(in the rows, 128 means zero)
One turn sends every row of this set to another row. A few are shown first. Where does it send the rows asked after them?
k_296: [144 177 154 149 124 130  99 129  97 153 173 130 124 159 148 106 131 162
 109 140 135 150 120 101  78 148 124 139 141 149  71 123 134 151 131 161
 118 152 119 142  84 135 121 127]
k_330: [139 136 138 164 124 145 119 120 121 167 161 104 157 139 167 138 110 166
 140 124 116 134 127 100 107 138 123 111 108 124  84 137 144 152  98 182
 105 134 120 118  97 128  95 142]
k_629: [141 118 155 143 104 123 131 113  97 151 152 124 135 141 150 109 123 140
 134 133  98 139 121 141 110 137 133 109 105 116  91 123 127 132  65 166
 120 132 117 131  73 151 126 124]
k_631: [165 137 148 133 118 143 157 149  91 149 142 126 138 149 144 135 142 153
 130 128  84 158 127 121 102 150 106 157 133 150  92 132 103 142  74 166
 112 131 124 141  79 140 132 137]
k_941: [157 158 144 157 146 128 113 130  99 161 171 143 130 159 141 116 141 161
 118 157 126 149 125 105  89 131 131 140 135 123  79 115 129 156 139 177
 130 152 110 148 100 127 134 149]
k_434: [151 146 150 154 105 153 140 101 142 150 150 108 137 153 126 131 120 154
 123 152 114 145 129 152  88 140 115 114 151 140 104 136 106 129 137 140
 102 147 110 137 102 144 125 139]
k_555: [128 174 143 140 130 133 108 128  79 156 157 123 131 148 139 104 133 160
 128 131 128 160 122  97  98 147 115 138 134 115  90 137 125 152 151 173
 117 141 118 151  84 134 120 127]
k_684: [145 165 146 151 140 139 146 115 128 150 141 114 137 145 138 135 106 157
 126 133 138 150 112  51 105 144 114 133 134 152  95 137 119 133 102 160
 116 150 116 109  92 134 108 130]
k_263: [141 129 123 138 103 143 134 110  83 136 161 128 144 140 109 141 132 164
 120 140  96 135 121 125  94 163 103 158 139 156  95 131 113 143  82 171
 112 130 129 128  99 121 142 126]
k_628: [155 137 149 122 127 140 149 126 105 156 156 118 141 150 156 129 120 145
 133 116 110 168 134 114 112 140 120 144 107 149  90 117 132 156  76 146
  84 128 112 130  61 140 114 154]
k_689: [131 127 121 152 122 131 145 107  97 152 164 131 120 147 132 117 113 142
 130 155 126 170 155 117  92 143 122 141 120 153  98 125  88 120 144 188
 146 133 113 124  98 142 129 143]
k_18: [127 173 142 147 136 147 113 122 102 152 159 143 133 154 127 106 123 148
 106 137 117 143 126 105 101 135 118 141 123 119  85 121 123 170 140 184
 121 164 117 155  85 127 147 141]
k_710: [140 163 135 149 107 143 146 116 113 150 163 134 118 163 138 111  94 148
 114 146 111 162 144 112  80 153 142 136 127 162  96 113  74 127 111 165
 141 149 121 135  92 157 125 148]
k_796: [138 112 143 137 104 124 135  98  99 148 171 120 136 143 149 117 128 131
 129 132 109 140 135 137  98 140 120 117 107 129  96 121 137 121  83 176
 121 138 112 115  67 140 132 108]
k_685: [149 133 140 129  89 131 140 108  98 141 172 127 132 149 133 122 118 140
 132 139  99 145 136 136  88 153 130 131 124 118 112 119 124 116  82 176
 127 127 107 114  69 137 138 103]
k_788: [177 146 122 150 104 137 133 136 110 141 167 103 135 146 149 145 112 165
 123 138 109 137 154  99 101 144 110 142 150 119 125 136 111 142 107 196
 113 148 132 116  96 148 131 126]
k_642: [146 151 131 164 141 130 139 113 133 142 139 128 143 122 121 140 118 155
 118 145 125 150 112  79 109 123 117 144 143 155  97 126 110 156 113 181
 116 151 144 108  97 151 127 130]
k_327: [146 155 153 157 111 138 150 104 157 156 153 113 122 151 150 124 113 160
 137 106 116 156 105 144 103 143 109 128 120 142  97 147 124 133 132 164
 119 128 114 152  91 137 135 139]
k_113: [149 142 146 134  89 133 143 113  92 148 156 131 135 150 144 116 115 148
 127 136  92 136 120 135  98 151 145 118 124 107 111 118 117 128  65 168
 124 131 120 126  74 149 127 116]
k_326: [143 124 139 174  96 140 106 124 123 132 159 117 127 139 127 127 108 159
 122 131 114 146 150 109 111 126  97 138 125 143  92 143 150 149 107 198
 113 129 113 108 104 125 126 117]
k_618: [155 156 143 145 102 138 118 165 143 150 147 111 141 147 145 130  97 162
 138 137 106 148 147 100 101 142 124 125 134 114  91 121 117 153  78 169
 106 147 110 143  91 147 115 138]
k_48: [152 146 147 155 141 132 142 135 136 142 130 120 144 138 123 134 130 152
 127 160 130 157 127  67 105 127 112 142 147 151  88 127 111 130 106 156
 119 155 118 112  94 150 116 129]
k_864: [154 148 143 152 111 142 147  94 149 153 143 113 134 139 141 133 119 157
 134 129 122 160 121 168 101 134 117 127 137 138 108 132 122 147 150 163
 106 130 115 131  86 146 126 140]
k_592: [137 156 137 156 140 126 139 110 134 141 137 129 123 131 113 128 106 158
 133 135 135 162 107  69 118 136 113 142 130 146 100 141 125 149 108 181
 115 126 120 114 100 134 118 130]
k_540: [130 124 123 128 116 132 126  90  98 143 168 122 145 140 119 136 114 157
 139 133 121 154 130 119 105 152 115 145 116 149  93 119 144 154  89 151
  87 118 110 117  85 119 121 143]
k_656: [148 147 155 155 113 147 145 107 141 154 151 103 128 160 142 127 122 160
 136 127 108 139 110 130  90 154 108 111 136 132 101 151 105 115 126 145
 120 134 108 157 108 140 128 145]
k_857: [130 148 142 153 123 128 143 119  99 161 148 127 125 154 155 104 103 160
 146 145 123 173 127 113 107 150 152 121 112 145  80 126  89 127 115 160
 140 129 117 141 100 159  98 156]
k_242: [107 140 140 156 114 138 130  93 104 152 153 125 119 140 141  98  96 146
 125 129 131 162 134 122 104 139 127 125  98 176  77 125 101 137 124 178
 134 143 123 128  88 146 117 141]

k_113 moves to k_629
k_631 moves to k_628
Where do these go?
k_592 moves to k_642
k_330 moves to k_326
k_710 moves to k_857
k_656 moves to k_327
k_296 moves to k_555

